Look-ups in named tables: a row name and a column name give one cell, copied from the table.

Table Bimimap
	Zuv	Defeb	Bup	Nofuzo	Vip	Zetu
Meze	4.351	6.283	3.378	7.434	3.755	8.210
Sopivo	4.634	6.456	3.108	7.061	5.193	5.135
Ripi	4.657	2.709	7.520	2.229	7.500	2.352
Lig	4.674	4.602	5.342	5.732	5.269	5.062
Malitan	6.458	4.589	6.737	3.885	5.426	4.662
Dakofep	3.922	7.442	2.760	7.703	1.696	6.136
Kitef	5.276	5.477	5.661	6.493	3.998	7.423
Bol	7.628	3.934	7.962	4.055	7.924	2.209
Rimaf	4.461	5.045	3.587	7.340	1.837	8.649
Nozoko	8.638	2.909	5.440	6.173	4.486	5.528
Zavuv	4.868	5.709	4.672	4.842	6.727	3.840
Pazufa	2.986	7.577	5.400	4.622	6.849	3.379
Pepur	7.653	3.072	7.169	3.145	7.454	5.128

What is the Nofuzo of Rimaf in Bimimap?
7.340
What is the Nofuzo of Kitef in Bimimap?
6.493
What is the Defeb of Dakofep in Bimimap?
7.442
What is the Defeb of Zavuv in Bimimap?
5.709
What is the Zetu of Sopivo in Bimimap?
5.135
What is the Zetu of Bol in Bimimap?
2.209
What is the Bup of Kitef in Bimimap?
5.661
What is the Vip of Pazufa in Bimimap?
6.849
What is the Vip of Pepur in Bimimap?
7.454
What is the Bup of Malitan in Bimimap?
6.737
What is the Zuv of Pepur in Bimimap?
7.653
What is the Zuv of Kitef in Bimimap?
5.276
What is the Defeb of Pepur in Bimimap?
3.072
What is the Zetu of Meze in Bimimap?
8.210
What is the Zuv of Nozoko in Bimimap?
8.638
What is the Nofuzo of Dakofep in Bimimap?
7.703
What is the Zuv of Zavuv in Bimimap?
4.868
What is the Vip of Zavuv in Bimimap?
6.727
What is the Nofuzo of Malitan in Bimimap?
3.885

Table Pakeri
	Pup	Gad	Dizedir	Tabupeb	Pob	Mal
Gere	29990	51121	61344	42703	37508	38418
Puz	79546	22766	39071	68417	14810	53317
Tozir	71100	55547	39513	69710	26225	78160
Kito	56665	44579	28288	60342	13655	70142
Novoze	75166	62270	61258	77084	9433	68979
Reme	57652	51534	36100	80050	15392	82378
Pas	55890	48323	31841	69069	12044	70426
Nasukog	31658	36944	60680	36418	86642	25084
Zed	30623	47306	64011	37093	69690	30070
Vel	70780	51261	51235	72455	6097	67034
Lam	29050	34477	63553	39440	76545	39544
Sulun	57534	59284	57574	80279	3671	75127
Lugaton	68461	55735	61771	79780	4882	67975

Lam, Gad -> 34477
Lugaton, Tabupeb -> 79780
Nasukog, Dizedir -> 60680
Lam, Tabupeb -> 39440
Lam, Dizedir -> 63553
Vel, Pup -> 70780
Novoze, Tabupeb -> 77084
Sulun, Pup -> 57534
Puz, Pob -> 14810
Zed, Pob -> 69690
Which row has the largest Tabupeb? Sulun

Rem
|  | Zugoma | Goze | Pov | Fezovup | Tok | Voz | Ripipur |
|---|---|---|---|---|---|---|---|
| Tup | 184 | 47 | 140 | 157 | 125 | 254 | 117 |
| Laduta | 211 | 132 | 167 | 176 | 192 | 130 | 174 |
| Zoda | 177 | 99 | 195 | 153 | 185 | 60 | 66 |
| Kal | 151 | 118 | 171 | 197 | 142 | 28 | 139 |
| Fil | 138 | 89 | 173 | 121 | 176 | 119 | 144 |
| Fedumim | 123 | 125 | 204 | 153 | 157 | 115 | 155 |
| Mav | 147 | 142 | 80 | 186 | 184 | 20 | 148 |
| Femakog | 177 | 132 | 129 | 204 | 82 | 134 | 182 |
| Podamam | 142 | 54 | 167 | 187 | 144 | 200 | 197 |

What is the Zugoma of Podamam in Rem? 142
What is the Zugoma of Kal in Rem? 151
What is the Goze of Mav in Rem? 142
What is the Zugoma of Femakog in Rem? 177
What is the Pov of Tup in Rem? 140
What is the Ripipur of Laduta in Rem? 174
Row with the largest Voz: Tup

Table Zufulu
          Buk  Gafi   Guv  Malurov  Galiv  Navo  Bipinet  Fesoka
Negek    41.6  56.1  52.6     30.9   18.3  88.1     42.5    69.8
Togelig  27.2  37.1  40.7     80.3   53.3  17.5     44.9    35.6
Konab    51.9  54.0  53.7     30.9   33.3  75.5     48.4    59.4
Dobitiv  68.7  43.6  58.2     31.2   52.1  62.2     65.5    30.6
Kodova   51.3  37.0  56.5     48.1   43.3  56.6     64.6    30.6
Madile   71.1  60.6  56.6     25.7   44.5  79.6     48.1    67.3
Lav      72.4  58.6  55.8     25.7   56.5  63.7     52.3    55.6
Mabik    51.3  41.4  43.3     65.0   68.6  16.9     51.4    30.9
Kima     44.1  39.8  42.5     68.9   65.5  16.9     49.9    32.0
Dar      37.3  53.5  52.1     35.5   17.3  86.8     43.6    66.7
Mak      18.8  46.3  45.6     58.8   17.3  88.0     41.8    69.6
Remiv    18.8  37.0  40.7     83.6   34.0  28.6     41.8    40.3

Galiv of Mabik = 68.6
Navo of Negek = 88.1
Buk of Mabik = 51.3
Guv of Negek = 52.6
Malurov of Lav = 25.7
Guv of Dobitiv = 58.2
Buk of Madile = 71.1
Buk of Togelig = 27.2
Navo of Lav = 63.7
Galiv of Dar = 17.3

Nifam:
         Mirinas  Nafari    Los    Kob    Las   Vuse  Bizama  Sivotez
Toz        -0.11   -0.49  -0.11  -0.49  -0.26   0.39   -0.35    -0.20
Digek      -0.39   -0.38   0.11  -0.52  -0.29   0.10   -0.37     0.24
Nafelu     -0.34   -0.48   0.16  -0.56  -0.24   0.53   -0.36     0.01
Rekovaf    -0.27   -0.43   0.00  -0.47  -0.26   0.30   -0.33    -0.09
Magag      -0.24   -0.20  -0.47  -0.16  -0.29  -0.51   -0.23    -0.34
Guban      -0.22   -0.23  -0.47  -0.22  -0.31  -0.44   -0.25    -0.25
Vos        -0.30   -0.36  -0.01  -0.45  -0.28  -0.03   -0.33     0.02
Nutut      -0.40   -0.17  -0.34  -0.18  -0.26  -0.45   -0.21    -0.28
Bivu       -0.42   -0.50   0.31  -0.71  -0.30   0.52   -0.41     0.44
Mav        -0.39   -0.42   0.17  -0.61  -0.32   0.18   -0.40     0.42
Tatiz      -0.45   -0.41   0.15  -0.64  -0.34   0.16   -0.39     0.54
Nafan      -0.15   -0.45  -0.01  -0.51  -0.29   0.14   -0.36    -0.05

Sivotez of Nafan = -0.05
Kob of Rekovaf = -0.47
Vuse of Nutut = -0.45
Nafari of Magag = -0.20
Los of Bivu = 0.31
Mirinas of Vos = -0.30
Los of Digek = 0.11
Vuse of Toz = 0.39
Vuse of Mav = 0.18
Las of Nafan = -0.29
Sivotez of Vos = 0.02
Kob of Magag = -0.16
Las of Guban = -0.31
Row with the largest Vuse: Nafelu

